128 stands for zero in the data rows.
Each row in the table below has a label, given by one hidden rule.
[130 145  51 159 101 157 123  87 113 196 114 183  55 119 165 184 100  42 159 156 128 128 155 148 137 144 100  86  61 141 104 150] w
[142 120  87 133 133 138 137 103  89 163 130 131 110  97 149 136  96  77 152 128 128 105 127 104 170 131 103 119  91 152  95 117] w
[166  97 156 141 140 129 130 149 124 119 136 103 161 113  97 132 116 143 125 126 116 167 106 101 145 155 165 128 166 132 145 126] s
[143 128 170 150 177 163 140 116 134  79 134 149 156 149 112  99 143 115 111 120 151 162 125 145 141 208 144 147 129 116 137 136] k
[110 137 120 148  89 143 138 155 110 159 133 160 114 158  85  98 132 149 109 187 125  73  90 116  96 136  84 106 154 117 106 132] s
[122 139 158  99 154 149 153 150 170  86 145 126 121 119 162 141 139 134 163  86 150 198 156 192 117 170 104 102 108 126 136  88] k
[108 138 135 142 144  78 126 169 180 153 103 105 156 133 100 147 123 123 134 144 159  90 106 138 132 146 118 134 153 151 139 149] w
[ 95 167  90 141 156 134 144 123 100 123 109 176  82 151 132  85 126 123 123 153  71 104  98  90 101 106 123 172 163 157 112 147] w
[112 171 124  59 102 162 138 108 190  83 133 146 103 157 167 103 110 123 129  95 133 147 150 169  94 116 125 103  93 155 137 103] w
[155 107 131 101 117 143 117 168 104 131 141  93 144  83 135 144  87 121 161  93 111 131 162 137 144  99 139 103 125 124 142 113] s
[114  89 157 156 159 110  88 162 133 102 119 118 154 118 110 128  99 136 121 122 130 104 109  95 160 115 166 167 144 132 117 147] s
[112 148  62 105 129 148 148 108  77 166 120 155  76 122 152 128 107  82 150 163 103 126 131 118 114 118 109 136 110 147  82 152] w
[127  88 161 120 148  98 105 166 123  98  93 126 153 143 114 125 143 163 138 128 121 128  99 111 159 132 142 191 156 148 133 154] s
[134 143 166 181 172 149 144 127 147 106  96 185 158 154 119 113 162 124  94 140 148 187 124 127 110 201 143 185 132 102 141 135] k
[147 124 168 118 148 156 128 128 130 114  91 106 152 112 134 132 136 144 101 134 106 175  75  90 167 165 149 148 177  97 147 144] w
[ 68 168  98 171 130  94 140 121 101 134 140 186  96 180 106  92 149 180 118 176 113  60  81  99  58  85 116 105 167 159  74 146] s
[142  68 179 127  83 114  78  74 121 123 162  82 155 165 107 153 166 155 107 146 181 105 153 156 130 124 140 125 107 100 165 147] s
[ 84 172  84 179 116 141 122 130 101 147 116 179  79 149 155 124 101  94 132 151  82 109 108 103  98 108 123 130 141 141  93 150] w
[102 131 149 127 110 176 126  87 133  96 146 124 117 159 137 112 149 155 102 142 111 163 103 125 108 135 127 177 145 135 119 146] k
[114 109 123 153 154  98 124 158 104 163  99 124 154 105 109 151 124  98 174 123 163  99 127 121 169 117 138 124 108 172 125 172] w
[148 127  91 111 108 145  94 151 116 147 151 107 130  81 135 129  99  94 147 117 105 108 170 140 141 105 117  92  99 123 161 116] k
[102 170 100 113 138 119 146 128 158 115 151 164  97 149 168  98 101 119 120 115  88 115 102  96  99 127 137 109 136 154 116 107] w
[146  85 169 124 166 108 121 169 149 123  90  96 174  97  97 130 133 123 162  90 107 115 107  97 139 138 158 124 157 142 151 142] s
[110 161  54 133 116 161 148  93 110 196 114 173  70 129 168 131  89  35 132 146 119 108 186 132 130 142  66 120  75 169 107 140] w
[126 168 132  88 111 158 117 120 175  94 132 104 100 174 184 126 123 123  87 124 125 171 147 173  77 136 115 120  86 159 112  99] w
[169 164 104  79 134 131 110 198 138 125 155 132 130  49 177 165  98 115 144  76  99 156 192 140 117 100 135  79 102 122 137  47] k
[ 89 151  98 142 109 135 160 124  88 162 114 177  84 169 135  92 118 165  79 217  86 105  89 106 114 147  91 138 194 130  87 122] w
[108 143  78 153 146 182 123  85  92 185  82 154  76 139 157 152  90  54 133 157 133 128 145 127 144 154 119 128  85 129  84 156] w
[146 169 159 134 123 142 110 146 221  87 137 125 146 151 130 149 170 139 130 114 203 197 158 235 108 200 115 111  66  98 154 112] k
[144  93 133  93  82 111  76  97 132 154 166  89 154 144  79 119 141 187 144 160 144  90 125 132 149  86 106  84 138  99 140 108] s
[100 156 126 119 110 130 151  87 125  96 161 147  99 181 176  74 133 148  97 133  96 136 108 132  89 140 133 171 151 129 114 136] k
[ 90 138 109 161 156 121 139 121 122 185 129 162 115 139 101 137 128  90 150 165 173  84  98 118 166 112 129 149 100 168 138 175] w
[147  94 150 154  84 129  79  69 138 133 152 115 156 152 109 139 174 163  88 129 171  99 102 151 139  98 143 111 126 115 157 148] w
[153 142 142  85 127 156 144 140 141  86 127  93 117 115 166 170 120 126 123  96 125 187 135 143 118 186 132 110 128 112 126  74] w
[ 57 188 114 141 102  95 134 100 155 131 126 184  99 189 124  93 169 174 121 151 131  73  91 100  93  91 112 135 137 145 132 147] k
[141  95 176 130 163 106 121 137 146  97  95 112 171 128  89 111 143 145 116 101 165 134 114 119 125 157 161 143 144 124 152 139] s
[146  71 145 120  72 110 111 109 162 155 170  55 151 122  91 137 163 154 119 136 164  80 148 126 138  63 135 125 112 113 148 134] s
[108 175 122  97 123 166 126 120 150 100 132 109 111 127 172 112 123 123 114 124  94 171 142 170 112 172 145 140 122 119 108  89] w
[ 53 177 120 135 135  77 123 131 143 124 140 189  99 173 118  79 114 165 121 172 113  78  90  72  75  78 151 136 166 170 109 147] s
[169 109 141 137  64  94 107 117 135 165 150  95 133 125  93 147 137 174 108 158 162  80 155 147 128  48  80  67 124  99 158 100] s
[163 143 119  95  92 139 146 136 146  83 147 109 103 107 180 120  96 117 123 117  82 157 159 138 101 169 124 115 139 112 116  90] w
[ 75 165  96 168 125 138 148 122  72 148 105 208  84 170 125  95 134 153  77 209  75  85  62  91  99 130  99 107 179 123 110 142] w
[163  90 144 147 145 117  99 126 110 129 134 115 156 107 114 128 148 116 107 117 120 168 118 109 160 134 161 196 150 137 152 143] s
[128 174 133  82 125 157 139 108 153  89 124 139 120 151 178 119 144 142 129 130 139 198 142 163  92 175 114 140 107 117 117 101] w
[142 122 178 139 171 140 124 131 162  83 119 105 184 128 100 136 144 144 162  86 187 138 149 133 112 176 148 113 149 100 149 116] s
[145  92  97 162 108 131 100 120  94 177 144 109 118  87 135 154 108  84 129 112 125 121 169 146 156 105 104 105  74 166 137 130] k
[154 112 149 134 147 134 115 145  81 135 118  97 164  92 112 145 138 132 133 108 128 143 121 117 158 118 130 153 136 107 151 142] s
[136 101 159 135 146 108 136 175 129 140 116  99 165  87  98 165 123 115 154  84 128 112 137  91 161 107 139 137 137 128 144 133] s
[134 111 148 112 123  92 139 159 165 154  99  94 161 127  80 158 126 138 132 133 154  98 110 122 153 126 120 116 147 144 138 156] w
[170 145 106  84 133 113 112 160 155  91 156 109 121  60 148 181 114 128 168  62 107 194 195 159 108 135 128  73 119 102 161  42] s
[138 134 126 108  84 118 152 148 110 148 140 133 124 157  84 116 118 189 125 184 119  70 116 127 112 101  89  62 166 128 110 101] s
[101 117 126 146 142 142 145 133 113 129 121 134 116 122 125 118  99 121 160 137 103 113 107  63 139 128 158 158 180 127 136 153] s
[129 151  61  69  92 147 149 127 102 137 142 134  70 102 204 120  79  94 125  97  77 139 156 127 133 117 123  99 115 136 101  77] w
[119 173  88 126 131 128 141 128 115 126 127 152  80 128 179 124  98  95 137 120  62 120 120 117 132 127 118 137 137 179  86 122] w
[103  89 160 141 131  87 108 154 155 121 139 106 171 127  76 110 129 155 108 142 128  79  85 108 134 132 152 127 180 138 113 158] s
[134 110 186 147 146 125 125  97 140 113 138 108 158 158 112 129 144 164 124 135 171 128 132 150 138 125 156 173 112  78 166 165] s
[ 91 107 141 118 116 164 158  84 130 111 118 141 111 180 171 100 120 145  69 145 121 143  61 132  96 142 144 195 131 114  95 143] w
[176  85 135 139 148 116  90 154 104 132 134 121 159  71 103 141 166 125 122  95 106 165 167 147 155 114 137 129 131 104 131  99] s
[125 163 106  80 116 124 133 124 131  78 149 128  92 132 159 123  98 132 132  96  82 132 131 118  84 158 141 120 112 122 114  89] w
[138  85 172 144 147  94 104 131 144 139 118  77 164 125  95 110 153 157 139 132 171 132 137 109 129 135 134 161 126 110 132 139] s
[114  93 132 116 125 105 121 139 169 142  97 106 139 118 135 153 108 132 145 132 151 149  95 119 173 155 133 182 134 122 144 159] w
[152 107  92  83 120 156 131 123 115 163 159  97  95  99 143 171  97  92 174  95 123 126 193 180 113 134 108  90  67 137 113  83] k
[ 50 168 106 156 111 135 130  93 129 125 152 162  97 187 146 102 143 157 110 143 121  95  68  81  84 118 125 141 150 141 107 155] w
[171  75 125 105 136 110 106 160 121 146 145 100 139  84 119 161 116 110 164  76 130 116 192 150 150  93 132  97  88 138 147 103] s
[178 125 132  91 159 103 131 179 163  93 154 108 162  62  99 133 116 154 167  75 129 125 173 160  87 132 127  80 120  99 159  79] s
[169 106 119 128 101 108 109 139 128 171 169  98 126 116  84 157 177 187  98 155 159  82 150 134 126  32  83  56 137 106 137  89] s
[ 80 121 110 199 147 125 117 103 141 171  86 172 129 137  99 141 111 102 160 164 177  80 106 115 153 145 143 152 106 167 135 180] w
[133 170  91  61 109 154 133 162 137 117 146 112 104 108 188 132  84 102 120  80  79 138 143 117  93 126 104  96 115 106 121  71] w
[103  93 157 157 159  87 127 165 116 125  74  94 162 109  94 139 138 142 151 109 122 105 106  97 155 149 159 178 183 140 143 166] s
[170 112 147 136 135 160 128 105  95 129 102 111 146 119 145 119 136 130 130 148 113 155 126 146 155 137 148 157 157 123 112  98] k
[109 119 163 120 137 129 170 165 166  85 138 133 153 111 129 121 160 135 140 106 145 142 147 165 112 152 139 148 149 111 145 100] s
[ 83 110 115 167 163  91 129 140 149 171  86 109 145 137  81 149 112 103 165 131 194  91  99 127 167 109 134 130 104 137 114 197] w
[165 152  97  77 109 133 128 156 115 112 150  92  99 102 192 134 108 120 135 114  63 148 139  95 152 118 111 115 141 123 111  81] k
[133 142  60 118  90 147 136  77 117 176 149 109  55 116 160 147 112  62 155 150 130 118 172 172 128 158  69  84  52 130  97 113] w
[120 166 164 184 170 145 117 101 178 127 137 146 164 153  87 129 179 110 148 132 205 164 136 194 106 185 150 135  92 113 130 149] k
[192  90 143 120 148 107 104 161 128 116 130 104 159  87 102 133 132 140 145  78 112 136 162  96 146 119 134 110 146 116 142 112] s
[109 113 133 103 105  67 143 178 152 126 123 113 149 118  90 146 155 165 114 138 144 114  81 160 161 125 113  89 160 131 144 145] k
[107 108 141 142 117 123 168 136 124  91 116 128 135 136 136  87 124 163 113 124 102 125  82  98 134 138 138 184 174 145 130 145] k
[172 194 108  70 139 159 137 151 138  68 135 133 104  67 182 138  91 103 134  75 101 200 175 149  99 121 123  74 127 115 116  45] w
[129 172 140  46 116 187 143  88 129  88 144 136 117 160 186 133 112 129 114 128 113 187 144 148 124 168 135 124 117  92 126 102] w
[150  96 164 138 164  97 112 173 140 112 112  98 169  84  96 100 100 130 160  91 135 129 126 108 129 111 123 146 146 148 144 126] s
[162  99 112 135 101 133 110 128 118 151 120 100 123  88 142 139 115  94 168 103 149 117 182 115 167  88 103  96  80 133 136 115] k
[ 96 189  91 170 132 144 159 144 109 154  88 211  95 170  97  99 124 143 112 170 108  89  89  79 104 111 104 138 180 157  97 145] w
[145  99 188 131 166 123 100 154 141  95  76  98 181 139  89 111 139 142 143 115 142 115 126 121 136 141 152 146 148 101 180 162] s
[111 140  94 104 143 173 138 118  76 135 118 180 102 142 145 104  97 104 107 165  83 109  90  99 133 112 133 142 155 124 108 151] w
[ 67 170 101 153 116  84 156 117 104 127 143 193  96 182  84  98 146 151 101 189 111  45  95 108  75 115 119  98 184 140  99 140] w
[104 129 149 101 124 154 144  82 132 101 120 121 120 165 156 111 160 171  95 136 114 153  90 118 119 138 137 183 148 135 131 133] w
[124 140 189 153 155 137 121 110 179 106 106 120 169 146  97 124 144 161 124 130 196 162 121 173  97 156 143 168 107  92 153 146] k
[120  96 173 132 181 138 110 130 145 102 114  98 180 134  92 106 138 136 125 108 159 137  92 143 143 169 180 164 127 136 147 145] k
[149 181  96  98 119 159 165 156 118  83 145 116 102  81 200 174  77 104 145  70  83 192 184 149  84 146 126  73  95 122 139  47] w
[140  85 138 149 151 117 102 135 103 148 113 105 144 103 111 150 121 127 152 117 161 146 152 112 208 138 143 171 125 127 127 158] s
[158  65 152 148  89 112  94  94 141 175 161  69 164 153  86 145 166 155 117 134 193 111 183 148 156  61 109 111  71 139 160 131] s
[ 74 172 104 130 129 130 153 117 118 109 126 140  97 156 136  83 121 149 108 146  98 103  95  88 105 119 124 151 138 143 108 134] w
[127 125 143 106 136 103 134 147 154 142 112 116 166 120  68 153 147 122 138 149 182  90  84 147 146 140 129 133 135 163 134 173] w
[ 74 202  81 166 128 146 168 132  73 154 118 201  84 152 143 110 125 111 122 202 105 117  81  95  98 131 119 133 164 142  85 173] w
[162  93 142 104  79  92  81 132 144 146 167  81 144 111  87 136 146 180 135 115 163 101 147 153 150  75 103  91  99  94 159 108] s
[ 95 129 117 109  76 146 144  65 151 102 136 154  88 214 144 100 150 159  98 170 118 129 107 150 108 112 132 145 140 105 126 128] w
[173 134 120 116 129 129 135 109 122 135 152 135 123  91 151 165 104  84 171  98 105 113 167 118 133 107 119 103  91 143 138  86] k
[ 94 107 116 144 129 140 142 137 102 137 134 129 131 120 144 133  87 117 134 137 116 114 113 104 170 112 129 138 115 152 136 160] w
[ 93 157  78 149 119 160 150 101  96 190 110 149  69 128 142 128  84  55 129 164 115 121 128 107 141 128  96 109  78 149  81 160] w
[172 152 134  68 138 156 148 142 155  85 140 126 114 105 138 152 130 141 131  98 124 195 161 189  96 158 109  81 111 126 173  61] w
[ 89 187  90 108 127 118 143 155 122  90 132 147  91 128 182  85  99 129 114 102  97  97 121  67 100 103 134 120 131 145 102 131] w
[172 102 128 148 150 143 103 120  75 131 142 147 126  98 142 119 132 139 115 150  99 173 130 133 162 142 102 139 147  66 102  81] k
[177 109 108 136 102 133  84 124 117 199 181  87 125  78 141 183 121  93 179  87 152  91 191 165 172  96 118  86  68 149 137 114] k
[101 144 101 156 118 164 138 117 100 153  94 177  85 132 169 116 129 106  97 171  55 120  89  95 114 135 131 156 188 131 118 137] w
[ 89 188  65 204 148 156 156  80  79 196  72 207  70 136 135 138 134  64 149 177 151 105 114 135 137 135 136 130  87 161 111 175] w
[ 97 148 126 136 148 112 145 119 115  98  94 150 120 150 163 115 133 137  96 162  81 121  98  76 133 141 159 165 187 120 125 152] w
[158 100 138 106 137 116 127 168 115 121 108 128 151  93 133 110 100 139 150  84 114 139 151 105 122 121 143 118 137 120 142 120] s
[113 110 149 145 117  92 105 163 130 123  92 118 163 152  66  91 128 168 121 147 128  75  98 112 131 104 124 147 177 114 133 152] s
[ 69 131 103 165 142 135 128 127 117 173  73 140 121 131 117 115  99  72 141 163 121 102 120 114 171 136 128 155 125 163  96 177] w
[ 51 172 122 135 101  98 138  70 153 124 152 149 101 216 151  91 124 176  95 145 145  75 102 137  65  80 117 143 126 157 114 171] k
[102 101 136 134 142  96 137 162 124 122  83 129 146 115 107 110 148 129 150 162 137  85  99  83 123 107 131 155 141 142 113 183] s
[200 115 137 167 121 177 131 110  67 136 141 114 133  92 141 147 140 150  99 112 118 183 165 135 171 120 123 105 137  80 152  77] k
[158 119 131  83 128 102 127 157 141 110 164  98 158  60 152 172 116 113 161  61 115 144 188 140 123  83 124  66 100 119 140  70] k
[195  86 116 131 147 118  80 130  90 164 154 113 145  70 120 135 148 108 133  87 163 137 184 136 154  72 154  96  98 110 156 100] s
[147 153  74 102  83 142 139 142 108 151 137 121  73 117 186 130  70  72 117  92  77 140 166 134 113 125  66  85  81 126 110  93] w
[ 85 177 134 127 120 134 137  97 127  82 165 136 119 181 147 105 116 135  97  94 137 114  93 119  54  99 152 137 120 150 120 143] w
[132  81 161 105 142 108 142 154 114  80 112  94 173 137  96 121 129 134 127 140  99 145  89  92 145 140 140 173 179 141 143 165] s
[177  94 144  86 160  95  99 160 112 165 154 105 160  66 112 169 131 136 156  59 148 147 191 145 153  83 106  63  85 114 176  71] s
[115  95 185 126 145  88 124 143 142  92 147  89 183 113  92 119 144 167 107 113 165 141 122 126 142 154 124 160 138 118 136 133] s
[114 156  96  64  92 169 121 134 127 100 155 127  96 126 170 110  88 111 137  88  73 133 168 131  89 149 115 111 133 140  98  75] w
[109 126 150 136 152  93 121 176 118 105  98 119 166 132 110 108 115 134 131 129 114  94  98  96 155 123 173 149 175 143 142 158] s
[150 177 101  60 128 186 174 168 145  95 132 137  96  99 183 163 124 100 127  73  86 190 167 166  83 151 129  98  82 128 157  61] w
[124 148 125  95 100 107 165 130 183 137 115  91 118 127  98 184 138 133 121 150 177 137 126 188 147 161 105 108 108 137 123 147] w
[ 92 160 109 138  89  88 168 135 123 141 132 183 100 180 111  72 149 137 120 172 102  57 104  79  52  79 113 111 175 143 109 125] s
[172 156  93 108 125 128 127 125 151 124 149 117 109  82 172 151 111  76 156  77 115 158 195 138 121 114  89  94 100 123 131  73] k
[ 78 168  60 192 125 152 141  96  61 181  73 231  58 131 153 156 132  62 137 188 137 109 113 101 135 131 123 118  97 149  79 161] w
[111 147 140  99 104 109 143 122 154  91 115 157 128 132 149 101 115 158 134 110 111 135 117  99 119 123 146 161 173 116 114 133] k
[154  74 171 125 166 110 136 188 120 108 124 123 178 102 107 122 150 145 158 123 136 130 123 135 112 160 162 144 137 102 170 126] s
[142  81 155 114 138  96 128 121 140 141 130  89 159 141  98 119 167 182 132 112 150 108 110 122 161 103 159 131 135 125 160 147] s
[128  85 173 153 111 117 116  67 165 113 127 102 158 148 106 120 184 155 147 116 199 147 128 153  99 129 163 171 109  97 123 156] s
[ 68 162  66 209 137 183 167  82  77 195  76 197  70 138 141 142 115  38 141 178 160 128 123 151 140 148 106 118  89 174  73 184] w
[128  99 173 113 166 100 133 157 155  96 111 141 186 146 110 112 145 148 144 109 171 148 107 137 133 140 148 158 153 121 164 152] k
[ 91 149 124 127 104 161 117  86 147 122 119 139 110 177 156  87 139 155  97 175 102 146  89 112 111 149 163 171 162 123 118 145] k
[113  97 143 154 157  97 103 155 113 127  86 136 162 120 102 129 111 125 117 104 116  93 110  75 158 112 153 175 169 128 127 168] s
[180  81 156 129  86  78  69 131 152 168 178  87 127 148  91 146 163 155 113 135 161  95 143 141 155  81 111  94 115  95 154 108] s
[102 117 141 153 150 108 134 129 135 148 106 134 136 136  99 105 116 141  97 156  89  89  77  66 109 107 112 162 171 138  98 148] w
[157 118  92  91 133 135 137 168 102 135 166 109  91  85 178 137 109  88 135 104  81 141 189 155 115 123  95  89  92 118 133  74] k
[161  95 132 120 143 144 111 116  97 137 158 107 156  87 120 161 143 115 136 110 110 128 159 119 154  94 124 116 142 103 169 106] k
[126 115 140 100 144 126 143 167 128 104 133 121 158 100 118 138 116 124 140 128 110 150 124 116 134 139 129 144 124 126 131 114] w
[111 127 119 131 110 155 131 115 118  99 131 144 111 148 160 103 114 129 111 129  97 159  97 125 112 155 141 163 158 118 109 135] w
[167 145 102 100 163 144 142 176 133 101 160 115 116  71 184 150  97  87 129  87  84 166 180 142 109 102 108  57 113 119 147  57] k
[142 109 167 132 153 122 134 148 129  98 122 124 171 100 110 134 139 132 136 104 105 142 118 125 131 134 131 140 152 107 152 110] s
[ 77 172  71 179 139 176 165 117 100 188  96 214  90 153 108 123 100  65 147 209 165 122 118 122 111 144  92 108  93 136  87 188] w
[159 118 130  93 105  61 144 185 155 136 150  88 147 117  89 154 104 184  96 138 146 110 121 126 141 130  89  74 167 120 124 110] s
[134  83 157 102 151 126 136 149 152  86  91  89 150 131 130 101 149 164  84 133 108 145  90 133 154 145 142 178 172 129 128 141] w
[178 123 148  98 163  93 128 210 167  89 133  77 163  85 105 144 150 130 147  65 141 150 160 162  93 132 131  71 118 103 169  89] s
[118 101 125 157 155 114 114 127 111 164  86 140 139 114 100 123 117 122 119 146 135 101 107  97 131 108 141 143 157 150 110 177] s
[114 160 126  93  92 169 139 106 179  83 163 107 102 153 184 137 126 112 119 127 132 188 153 164 118 172 135 124  72 113 141  90] w
[140 139 169 140 164 127 152 153 157  61 108 129 171 127  85 115 143 129 143  91 186 155 134 162 112 179 132 101 115 127 162 125] k
[112  97 157 150 167  66 146 156 119 117  79 125 168 118 114 116 123 139 148 140 121 107  93  82 150 114 132 173 159 153 134 151] s
[140  91 157 114  83 100  97 106 118 175 185  99 127 160  98 114 144 181  76 146 130 109 138 151 130 100 115 104 146  99 131 118] s
[106 166 109 170 100 114 132 115  88 138 120 186  95 179 133  90 138 157  85 214  74  87 104 105 125 124 102 122 203 123 114 118] w
Here are more rows. What is the label of each one?
[112 128 170 121 153 113 106 123 184  70 116 110 167 145 107 122 132 162 140 125 166 151 115 151 118 158 172 136 132 120 132 126] ~ k
[144  94  95 126 114 137 121 117 112 166 154 116 131  93 140 157 111  80 155 107 138 127 145 143 182 114 121 123  87 169 131 151] ~ w
[192  80 138 160 120 158 115 113 102 147 163 118 157  82 116 160 143 126 117  93 138 146 176 127 151 110 105  79 110 117 143  93] ~ k
[202 123 129 131 138 180  90  92  81 119 145 149 118 100 127 121 152 127 120  99 110 183 190 148 128 117 105 106 139  91 135  78] ~ k
[ 91 171 118  93 109 118 140  84 137 112 152 138 103 172 153 115 123 133 139 108 126 121 120 119  78 113 138 147 105 154 114 135] ~ k
[160 124 118 111 156 120  96 131 139 145 163 103 150  75 125 158 122 119 135  53 167 119 176 166 127  66 105  89  77 145 160  85] ~ w
[ 98 149 123 109 119 145 144  97 140 105 116 153  86 167 158  60 122 148  96 145  86 146  97  97 116 159 150 172 156 131 115 123] ~ k
[147 162  83  85 107 157 138 127 102 131 155 129  64  94 211 131  86  84 146 115  60 143 195 128 125 132 102  89  91 157 113  79] ~ k
[103 100 147 155 121  92 110 137 114 103 118 123 154 141  99 112 121 156 131 139 100  92  71  83 142 123 154 164 173 137 132 166] ~ s
[177 147 169 100 149 100 110 191 144  91 148  92 160 101 127 157 136 143 149  94 157 174 158 141 104 127 146 107 119 107 145 119] ~ s
[130 107 161 135 148 112 135 167 164 103 121 104 181 134  77 115 116 161 149 123 116  77  69 100 152 133 146 157 169 113 138 146] ~ s
[107  98 189 170 193 165 123  77 151  90 120 137 143 147 110 127 173 124 137 122 183 158 148 184 142 178 163 153  99 121 142 149] ~ k
[ 77 184  65 222 165 140 153  89  81 194  72 223  91 164 140 120 119  80 108 200 150 110 103 128 114 144  98 126 116 121  93 165] ~ w
[146  88 156  85  98  92 132 145 144 117 139  97 171 122 114 150 158 157 111 138 151  89 127 112 127  93 109 120 148 123 152 125] ~ s
[104 128 165 111 122 132 130  74 166 113 131 111 149 180 141 118 148 170 102 139 159 180 101 168 118 149 167 206  94 104 128 139] ~ w
[184 144  87  86 106 137 129 144 106 115 161 129  85  84 182 140  96  95 135 102  80 172 185 127 140 125  84 102 105 120 122  77] ~ k
[ 94 154 108 152 133  83 140 151 152 170 117 129 136 139  58 145 144 102 132 171 187  81 125 160 121 151 104 116  87 150 130 185] ~ w
[107 116 153 100 148 103 128 136 141  89 119 133 142 146 129 120 131 143 140 120 122 124 108  93 131 108 139 164 149 144 155 146] ~ w
[110 156 113 112 122 131 130 111 147  94 161 147 111 159 178 133 135 135 106 123 103 148 121 138 118 134 116 122 108 124 110 122] ~ w
[ 91 125 185 134 120 135 111  87 186 100 132 118 157 160 106 117 164 145 100 130 168 153 109 174 120 127 176 172 131  94 143 157] ~ k
[140  84 138 154 147  92 104 132 126 164 132  92 149  88 111 187 138 104 185 108 153 116 148 133 152  98 132 115  93 140 152 141] ~ k
[163 103 123 112 154 146 122 164 132 101 137 109 122  81 131 166  99 120 122 102  92 126 151 118 142 130 136 112 140 135 135  97] ~ k
[123 179  63 158 105 167 156  66  85 188 142 157  65 141 177 162 110  47 130 163 126 130 142 142 138 148 100 100  66 147  86 151] ~ w
[ 91 104 144 133 119 156 149  61 142 111 114 165 115 200 157  99 168 137  88 146 110 142  86 154 121 129 141 181 143 115 105 143] ~ w
[121 148 130 141  85 124 148 115 115 149  98 128 121 175 110  88 133 166 102 166 116 113 107  93  98 138 118 116 175 141 113 117] ~ s
[125 119 145 134 114 150 121  77 140  92 133 113 107 203 140  92 148 168  67 142 132 151 117 162 146 122 159 186 119 102 117 147] ~ w
[149  81 163 119 131 116 125 148 140 107 104 123 153 116 126 108 134 146 120 133 103 156 108  96 170 180 146 169 198 105 106 157] ~ s
[198 110 140 100 130 123 122 194 154  99 156  99 135  74 126 157 110 136 130  85 144 164 182 167 110 142 115  60  89  93 143  87] ~ s
[157 149 179 156 163 154 137 128 137  91 103 151 155 147 108 123 137 133 115 134 158 185 135 169 110 202 148 138 142 109  93 127] ~ w
[112 117 143 126 146 126 110 118 150 151  88  94 144 137 110 141 138 127 131 142 166 140  90 138 167 158 153 156 135 117 127 171] ~ w
[126  83 150 116 173 105 132 150 106 143 105 103 163  97  97 135 107 118 153 102 133 112 118 104 138 116 140 138 124 129 137 131] ~ s
[124  99 184 167 156 128  97 122 156 112 120 101 182 131  72 130 133 158 127 103 168 147 116 137 121 149 177 166 128 135 156 150] ~ s
[102 184  65 203 166 147 166  81  84 193  88 196  78 145 145 116  98  65 118 178 145 115  81 135 148 139 112 133 118 141 104 174] ~ w
[156 146 127  97 109 129 146 138 131  98 175 102 117 118 156 135 108 119 130 106  88 186 168 145 102 157 119 116 128 112 138  82] ~ s
[103 106 140 129 170 116 129 142 122 128 115 150 138  94 129 116 136 133 121 103 103 107 127  85 150 120 148 155 172 119 121 146] ~ w
